Each row of R is roughly a mix of the hidden directions of one of 4 groups.
R, 112 rows:
[[ 34 -18  32  28   2 -16  -9 -41  14  27  35]
 [-18  34  -8 -21 -56 -10   3  -6 -43  -1 -18]
 [ 21 -36 -25  11  29 -10  -4  17 -15 -43  40]
 [ 16   5  33   1  36 -10   0 -19 -14 -62 -19]
 [-46  25 -25 -18  21  12  19  42 -15 -19 -22]
 [  0  56   6  36  30 -28 -13  11 -28  -2 -11]
 [-41  -7  -4  15  14  -9  18  33   1  29 -54]
 [ 11  19  27  -4  20 -15 -45   2  50  25 -21]
 [ 20 -12  32  33  -6 -25  11 -35 -11  28  44]
 [-15 -18 -31  18  27 -17 -23  -9  58  25   6]
 [-14 -32 -15   9  23 -30  -3   9  -3 -42  51]
 [ 27 -38  27  11 -29  23  -8 -44  21  13  20]
 [-19  26  51   5  -9 -11  14 -33  12  -6 -46]
 [  8  18 -24 -11   1 -50 -24  -2 -56   1  13]
 [-45  43 -16 -32 -10  15  10  15 -20 -11 -34]
 [ -9 -36  18  18  -8 -16  27 -12  45 -43 -20]
 [-10  -4   1  58  -6 -53   5   5   4 -27 -18]
 [ 21  23  29  -3  25  43 -44 -29   5  12 -14]
 [-15 -33 -36   5  17  12   7  58   4 -30   4]
 [-31 -21  28  12  24  -1  16  -7  47 -42  14]
 [ 21   5 -17   1  24 -48 -52   5   8 -28  14]
 [-16 -13   5  -4  10  10  -5  36  43  58 -13]
 [ 17 -35  17  -9  -9  49 -15 -32  43   0  -5]
 [ 26 -28  59 -38   1  18  -5 -15  -8  20  -6]
 [-20 -29 -14   6 -12 -35  53  36  14 -12  10]
 [-13 -19   0  66 -10 -18   4  32 -27  16   9]
 [ 45 -33 -21  13  -6  36  10   8 -29 -32  19]
 [ 17  50   8 -22  19 -16 -31 -27  18  14 -35]
 [ 51   0 -21  10 -19  11   5 -12 -55 -24  -2]
 [ 21  -2 -32  -7  13  -7 -33  -1 -30 -54  29]
 [-12 -35  43  30  22 -37  13  17  22   2 -23]
 [ 16 -31  23  15  49  26   7 -15  43   8  15]
 [  6 -47 -36 -21 -48   1 -11  -8   2  11  30]
 [-26 -44  -5  46 -11  22  30  29  11   3  13]
 [ 22  12  58   0  -4 -22  29  20 -33 -22 -12]
 [-19  -8  -3 -49  11  35   5  15  -3  47 -27]
 [-18  20  48 -22   9 -31 -19  -3 -38   1 -34]
 [ 24   8   1  17  39 -32 -57 -25  -2  -6   6]
 [ -9  24  -9 -15 -15 -16  38  26 -55 -14 -26]
 [-10 -14 -22  25  12  42   4 -53 -28  21   9]
 [ 20 -32  25  -9 -20  47  -3 -41  30   3  -6]
 [-32 -18 -49  -2 -14  48  11 -16  16  23   9]
 [  9 -36   0 -17 -20  54 -17 -15  39 -12 -17]
 [ -9  -4  41  16  15 -15  23  11  50  36 -24]
 [-18 -32 -34 -30 -23  22  -3  19 -11  50   2]
 [ 31  16 -26 -13  39 -35 -32  22 -22  21 -11]
 [  3  15  39  25  29 -19  19 -36  -2  34  32]
 [  5  12 -58 -28   7  19 -24  13  -2   9  43]
 [-14  36 -26  28  10 -44   2  -4  19 -38 -24]
 [ 51 -21  36  -5  18  14  40 -19  -2  -2 -25]
 [ 28   3  22  -5  12  19   9   6 -47 -56  13]
 [ 17  -9  76   0  25  17   9  -4  -6   5 -13]
 [  2 -41  24  36  -1   6  21 -18   2  16  53]
 [ -7  19 -35 -11  33   0  -7 -17  35 -39  39]
 [-17  -4  21 -17 -39  50  -3 -45  15   9  -5]
 [  5 -17 -29   0 -19  47   3   7  -3   7  60]
 [ 51  -2 -54  29   0 -13  10  -9 -11 -16  17]
 [ 10  11  69   7  36   8   7   3 -14  10 -25]
 [-11  -9  25   4 -10 -48  41  38  29   9 -13]
 [-35 -24 -40  -7 -13  31 -23  36  21 -24   4]
 [ -6 -27  16  25  -2  26   5  34 -36  50  14]
 [-36  21  25 -18 -18 -21 -13   8  -4  56 -26]
 [-31   9 -32  -3   1 -13  21  54 -35 -22  -5]
 [-33 -34   1  34 -11 -21  26  -1  40 -11  33]
 [ 29  -5   1 -22  13   6 -20   9 -66 -32   5]
 [ 30 -30  19 -10  49  19 -15  41  -8  -6 -18]
 [-32 -35   4  -3   1   1  33   2  46 -17 -42]
 [  7  -7   3   2 -13 -58  27  29 -30 -35  11]
 [  5   7 -33  -8 -42 -32  -7  35 -40 -20 -14]
 [-26   2  -1  -8 -38 -38  24  25  28  38 -18]
 [  0  16  57 -11  15 -14  -7  -9 -26 -13 -50]
 [ -2 -47  48 -12   4  38  27   0  21   5  -9]
 [ -5  10  37  24  36  -6   9 -37  15  34  34]
 [-32   3 -31  24   1 -24  23   4  40 -37 -28]
 [ -9 -20 -20  37   1 -29  25 -34 -47  12  13]
 [-51  -1 -28  19  15   1 -29  24  22   2  41]
 [  4   5 -28  -9 -32 -25  -2   0 -62 -26  17]
 [ 39 -18  19  38 -11  14  33 -20  -5 -35 -26]
 [ -1  18  -2 -41 -29  38 -20   3 -49  17   1]
 [  3  -3  31  49   5 -42  10  -7  14 -41 -18]
 [ 33  18  18  40  -5 -20 -23  -5 -38  -7  41]
 [-29 -25   0 -26  10  40  35   9  41   1 -25]
 [ -3   7  29  25  12  -9 -16 -45  22  36  41]
 [ 10 -12 -14 -25  23  26  25  37   1 -33 -46]
 [-19 -15 -22   2 -36  45  16   6  35  26  28]
 [ -8 -13 -30   8  35  18 -36 -13  56  11   8]
 [-34   1 -35  -7 -34  10  -1  -9  26  53 -11]
 [ 25  -2  60  22   9 -20 -16   2 -40  22  -5]
 [-31 -20  -5  12 -63   2  17  -7 -21  11  32]
 [  6 -23  17  29  14 -30  48   2 -38 -27  14]
 [-31   1 -15   7 -41 -14  23 -17  -8  57 -15]
 [ -6  32 -15   1  46 -37  -8 -17  46 -15   0]
 [ -3  25  14  27  14 -57  -5  -6   2 -24 -41]
 [ 21 -11  -6   7 -46   2   4   0 -68   7   1]
 [-27   5 -41  -8 -43  -7  -4   0 -13  29  45]
 [  0 -39 -12  42  16 -20  22  12  49  -5  18]
 [ 16 -29  15  -4  35  13  -4   7 -20 -63  16]
 [ -2  42  39  12  43 -18   4   0   1 -12 -41]
 [ 23  15  37  -8 -16 -19  19  17 -53 -34  -3]
 [-10 -23 -12  45 -19 -33  17  -4  30 -45  -1]
 [-26 -21 -28  14   8 -27   1   6  59  31   1]
 [  0  -3 -29   1 -23   6  12 -19 -69 -20  19]
 [-34   9   2  -4 -38   5  44   6 -53  -4   5]
 [  5 -27 -37  15  44  19 -16 -12  12 -36  31]
 [  0 -29   5  39 -30  -6  26  16  25  48 -17]
 [-21  48   9  13  14 -35 -25 -26   2  33  24]
 [-39  -5 -29 -20  12  44  24  27  15  28 -18]
 [ 13  -8   9  -7   6  -3  -6 -11 -55 -61  16]
 [-20 -32 -20 -10 -18  48 -32   5  41 -15   3]
 [ 21   5  32  10  23 -66 -13  21  15 -14  -5]
 [-12   0  -8   9  22  14 -31 -20  56  43 -11]
 [-36  24 -40 -33  18  12   9  15  16  18 -39]]

Each list below has two rows that fit no group; the rest each fit one group, if only roughly. Name those rows in the order they come.
    Z85: [-20  20  11  32  -2 -44   0 -14 -20  25  48]
    Z385: [ 21 -24  31 -37 -10   1 -23   0 -34  47  -6]
    Z4: [ 68 -10  -2 -11  20 -18  -6   7   4 -15 -38]
    Z751: [ 20  54  35 -14  37  -8 -19  -9 -25   7 -15]
    Z81: [ 48  -8  10  17  -8  -8   3  13 -51  19 -38]
    Z805: [-63  39 -14 -15 -32   7 -13  -7 -11  12   6]
    Z142: [ 22   2  38 -20  24  44  14  21  -5 -44  -3]
    Z527: [ -2  -4  14  44  17 -31   0 -10   1  25  58]
    Z569: [-16  -8  -1  19 -41  35  26   0  40  39  -8]
    Z320: [ -3 -13 -16 -15 -25  42   1  26 -28 -53  -8]
    Z492: [ 57   2  18  19   0 -12 -36 -22 -16   0 -36]
 -> Z320, Z492
    Z615: [-10  -3 -10 -18 -25  66  35   2 -24 -12   5]
    Z958: [ -5 -53  -7  43 -16 -19  29  16  13  -2  28]
    Z251: [-26 -15 -31 -15  24  43  14   6  44 -17 -21]
    Z744: [  3   8 -20 -41 -32   0   0  48  -1 -43  10]
    Z193: [ -3   9 -54  14 -30 -27  -8 -12  18 -41  18]
    Z83: [-26  31 -13   5  34  25  29   3  41 -34 -15]
    Z923: [-39  36  42 -36  12   6 -14 -13  18   0 -27]
    Z74: [ 27   2  22  26  53   0 -36 -36  -7  -7   3]
    Z775: [ 18 -28  19 -11   9  -3  24  15 -70  -5  11]
    Z487: [  8  67  12 -12  33 -20 -18 -11 -18   2 -19]
    Z9: [ -4  10  12  27   5 -61 -15   8 -26  13 -40]
 -> Z251, Z775
    Z607: [-26 -39 -26  26 -34  -1   3  29 -18  38  15]
    Z211: [  5 -13  36 -21  53  -1 -20  16  -9 -36 -26]
    Z681: [ -3 -59   5  23 -19  34  -3  -5  25  -1  36]
    Z498: [ 30 -28 -10  23 -42 -32 -16 -16  -5 -18  38]
    Z879: [ 17  36  12 -54   2  21  -7  16  -5  -4 -45]
    Z716: [ 16  66 -13 -14  22  -8 -22 -22  -4 -23  21]
    Z891: [-13  57  12 -31  10 -31 -23 -22 -16   1 -23]
    Z314: [-21 -18  -3 -14   9  68  29  12  19   6  22]
    Z810: [ 13 -28 -20 -31   0 -24 -19  25  19 -40 -40]
    Z753: [-33  63   0 -10 -13 -25  -4 -24 -26  16   1]
 -> Z879, Z810
    Z502: [  7 -17  -6  29  55 -20 -30 -17  39   2   9]
    Z698: [  4 -43  -3  16 -52  15 -26 -17  13   2  35]
    Z897: [ 24 -14  17  13  -8  20  13 -23  28 -50  42]
    Z229: [-16  24  28 -11   2  28 -18 -54  31  26  -2]
    Z75: [ 11  -4 -15  15 -10  53  43  11 -19  -8 -38]
    Z942: [ -8   6 -25 -34 -19  71  -5   9  -6  -8   3]
    Z841: [  9   1  60 -31  28  23  19 -14  21  -4 -22]
    Z146: [-37  14 -21  19 -19 -42 -19  20 -21  13  41]
    Z208: [  8  12 -14 -13   3 -37  37   1 -59 -12  21]
    Z665: [-27 -29   7  25 -27  19 -18 -28  15  11  52]
 -> Z75, Z208
    Z382: [ 12   0   3 -30  53 -11 -30  16 -28 -38   8]
    Z188: [-28  37  42 -34 -19  17 -13 -14 -13  11 -34]
    Z260: [ -8   3   6 -31  18  55  16  -3  14 -19 -47]
    Z855: [-18   9  34 -10 -17  11   4 -34 -39 -52  -1]
    Z175: [ 43  33  10  -7   7 -49  11  -3 -32   5 -26]
    Z423: [-41 -22  21   9 -49 -11  11  10  -7  45  -4]
    Z286: [-47  55  17 -10  17  12  22 -16 -13  23  -4]
    Z735: [-14 -35  12  16   5  59  33  13  18  -2  22]
    Z329: [  9 -50  34  44  -4  -2  32   3  18 -17 -14]
    Z381: [ 15 -32   5  47 -13  -4  41 -18  14 -37  12]
    Z759: [ 22   1   8 -12 -15   4 -52 -37  46  11 -16]
    Z806: [ 20   8  16  50  10 -49  23 -19  -5  19  21]
    Z48: [  6  -5  -1 -12  29  -1  33  42 -45  -7 -39]
 -> Z806, Z48
    Z204: [  2 -13   0  -5  43   9   0 -11  25 -63  25]
    Z996: [ -2  28  28 -46  28  21 -31   4 -34  -5 -20]
    Z26: [ 12 -13   6  26  54 -28 -29  -9  42  -4   4]
    Z856: [ -9 -32 -56  -6  23  18   5 -23 -35  24   0]
    Z469: [ -6  29 -45  14  -2 -26   5 -11  48  34  11]
    Z165: [-25 -40 -12  10  16  40 -18   7  43  -8  30]
    Z916: [ -5  32 -10 -42   7 -20 -38   0 -49 -13  11]
    Z474: [ 12 -14   6  40  43 -39  11  17  -2  10  40]
    Z101: [ 23   8  13   0 -12 -54 -37  -7 -41  21 -12]
    Z182: [ 18  43  40 -21 -18 -21 -36   4 -14  11 -29]
    Z432: [ 14   2   7  25   6  -3 -37 -24  63  27   1]
 -> Z856, Z432
    Z902: [ 26  -2 -36 -30 -33  -2 -26 -24  -6  -7  46]
    Z978: [-10  -5  -9  14  31 -21  43  49 -32 -18   7]
    Z536: [-40 -17   4 -15 -15  65   4  -8  25 -11  -8]
    Z957: [ 53   2  10 -10  48 -11   7  -3  18  -2 -41]
    Z649: [ 11 -15  -5   1  12  62  21  -3 -18 -43  22]
    Z892: [ 17   4  38  31  36  21 -14 -43 -17  20 -17]
    Z119: [  7 -15  -7  10 -17  40 -49 -11  44 -18  17]
    Z857: [ -7  37 -30   5  14 -51   2  43   9  -9 -18]
    Z668: [  1  67 -24  -9  -8   1  -2 -40  19  -5 -16]
    Z164: [ 27  17  60  35  19 -22  -9  -9 -21 -14   0]
    Z489: [ 48 -46   1  12  31   4 -12   1  41  -8   7]
    Z651: [  9  27   0  29   2 -36 -32  16 -50  27  -6]
    Z932: [ 26   5  -2  31   1 -64  -5  15 -28   9  25]
 -> Z119, Z857
    Z574: [  6 -49  24  -5  15  -6 -10  46 -44  -3   1]
    Z988: [ 24 -29  58  19  -9 -39  -9 -11 -15  -1 -15]
    Z216: [ 10  40 -12   4  58   2 -11  -5 -34 -26 -15]
    Z964: [-34  22 -16 -16 -49  10 -46 -18   8   9  11]
    Z291: [-37  14 -31  -9  10 -29   5  14  11  11 -59]
    Z138: [ -4   0  18 -45  38  42 -24  32   0  11 -10]
    Z783: [ 53  14  30  -9  14 -11 -16 -44  14  22 -19]
    Z258: [ -2  21  -2 -41 -18  32  -8  -9  17 -18 -57]
    Z593: [-42 -22 -30 -14   3  15  21  28   2  39 -33]
    Z682: [ 17   5  28  29 -27 -21  19  -6 -13  35 -50]
    Z530: [ -5  32 -15  26  12 -45 -27   5 -32 -33 -19]
    Z184: [ 19 -16  43  11  21  20  25 -45  18  27  17]
    Z415: [ -3 -15  44  31  16 -35  49   6   4  14 -11]
 -> Z216, Z530
    Z606: [-22 -32  30  41 -14 -39  26   7  18  17 -17]
    Z456: [ 14  17  -5 -39 -38  15   0  -5 -16 -17 -56]
    Z653: [  7  29  22 -24  -4 -15 -23   5 -43  34 -42]
    Z366: [  2  19 -27  -1  -3 -50  -1  46 -39 -15  -4]
    Z237: [-30 -27 -15  22  -2 -33  39  11  38  31  -2]
    Z499: [-22  -7 -17  14 -49 -23  -4 -18  33  26  35]
    Z661: [-28   6 -38  -8  10  56  27  15  28  -5  16]
    Z795: [ 21  35 -16 -30  -4 -28  -9  15 -11 -13 -57]
    Z140: [ 15  45 -16   6 -45   1  11 -37 -25  10 -24]
    Z332: [  6  11 -47 -25 -21  19 -19   6 -25  35  37]
    Z214: [ 10 -44 -20  -1   9  33 -33  17  41 -27   2]
    Z122: [-17 -45 -33  10  17  27  15  49  16   5   3]
    Z624: [ 36 -13   8  21  28 -36  41  27 -31  -4   7]
 -> Z499, Z122
    Z143: [ -1 -19   6  37  47 -11  -2 -28  39  32  -2]
    Z741: [ -6 -49   2  21 -20 -28  56   8   2   9   5]
    Z960: [ 27  27  20 -27  35   9 -19   0 -11 -55   2]
    Z61: [-57  30  -2  -5  30  24 -19  -9  32  14  11]
    Z944: [ -8  31 -43   4   3  -9  -4  -7  55  35  12]
    Z3: [ -4  -5  18  22 -17 -58  33  -6 -36  19 -11]
    Z543: [-28 -23 -20  -1 -13 -17  -7  32 -14  48 -41]
    Z373: [-31  18  21   6 -45 -34   5  -9  -7  42 -24]
    Z663: [ 16  42  -2 -36 -16 -17   0   0 -22  -8 -55]
    Z764: [  8 -19 -45  11  25 -49 -14  15   4   5  38]
    Z323: [-13 -10   5 -41   3  -5  -6  13 -10  51 -51]
    Z352: [  9  -3 -35 -18  19 -14 -35  28  36 -41  18]
 -> Z741, Z960
    Z562: [-26 -32 -48 -27 -23  28  17   6  32   4   4]
    Z848: [  9  24  -4 -46  25  22 -37  13 -40 -16  10]
    Z931: [-19  51 -23 -19  23  -3  -2  40 -36  10   2]
    Z983: [ 12  35  19 -47  31   9 -36   5 -24   7 -24]
    Z56: [-29   3  -8  22  14  51  51  13 -19   2  -9]
    Z124: [-26  30  13 -22 -33  -5 -15 -26 -54 -17   1]
    Z926: [  3 -39  55  -7  11  25   2  29 -11 -11 -32]
    Z6: [-14  -9  11  14 -65  14  23  -4 -12  41 -12]
    Z454: [-13 -43 -17  33 -24  13  26   6  32 -29  27]
    Z739: [  8  38  17   1  53 -13 -12 -27  34  25  -5]
    Z777: [ 22 -39 -39  34 -28  -5  19   4 -15  -8  36]
    Z791: [-23  34  -7 -24 -43  -4 -16  -9 -38  38   7]
    Z998: [-22   8 -19  -4  23  64  31  12  27  -5  13]
    Z780: [ 28  39  30 -26 -15  -5 -40   1 -36 -17 -15]
 -> Z931, Z56
    Z638: [ 10   5   8 -16  22  72 -28 -11  15 -12   7]
    Z587: [ -1  -6   0  65  -8  14  13  11   1 -32  40]
    Z517: [-20  -1   8  10 -27  33  48 -24 -32  33  -9]
    Z683: [ 19  -2  -3  16  20 -67  14  27  23  17 -16]
    Z301: [ 13  19  -2  -5  -4 -34 -36   6 -51  41  -8]
    Z231: [ 35  18  -3 -37  24 -41   4  23 -20 -37   0]
    Z713: [  4 -37  25  19  -8  34  25  -8  39 -31  27]
    Z705: [ 29  28 -14 -20 -15 -44 -40 -23 -26  -6  15]
    Z912: [-37  36 -35  -8  16  -5   0  24  -2  25 -45]
    Z217: [ 34 -22  -3   2  -6  68   9  18  22   6 -12]
    Z696: [-26 -38 -17 -32  -7  38  16  22  12  38 -16]
    Z614: [ -4  55   8 -32  43  25   6  -7  14  -7 -23]
    Z368: [  3  14 -29 -32 -12  58 -39  -8  -1 -14   9]
    Z660: [-16  16 -12 -14  53 -19 -16  -7  45 -30  14]
 -> Z683, Z231
    Z236: [  4 -31 -11   5 -10  45  19   3   5 -48  39]
    Z391: [  0  37 -45   9   4  20 -19  14 -27  12  46]
    Z179: [  7  13 -50 -11 -40  25  -8  -3 -14  25  38]
    Z968: [  4  15  -9 -15 -14  35 -38 -11  -5 -30 -55]
    Z553: [  4 -28  27  18  42   8  39  21  33 -27   7]
    Z817: [-19  23 -20 -38 -61   5  -7  17  -1  22 -13]
    Z875: [ 29   9  30  36 -11 -36  -6   9  -8 -33 -41]
    Z295: [ 34  20   1  -6  34 -17 -20  17   3  37 -49]
    Z633: [-19   6 -22  -8 -10 -40 -32   8  48  37  -8]
    Z253: [-18  -6  59  -5 -33 -11   7  -8 -32  16 -32]
    Z592: [ 32  57  11   1  22   0 -18 -22 -13 -28  28]
    Z494: [-24 -34 -47  32 -32 -32   6  16  10  -4  -3]
    Z347: [ 14 -44 -22  -1 -31  12 -43   7  39 -15   6]
    Z865: [-33 -13 -60 -10 -21 -18  -1  19   6  22 -29]
 -> Z968, Z875
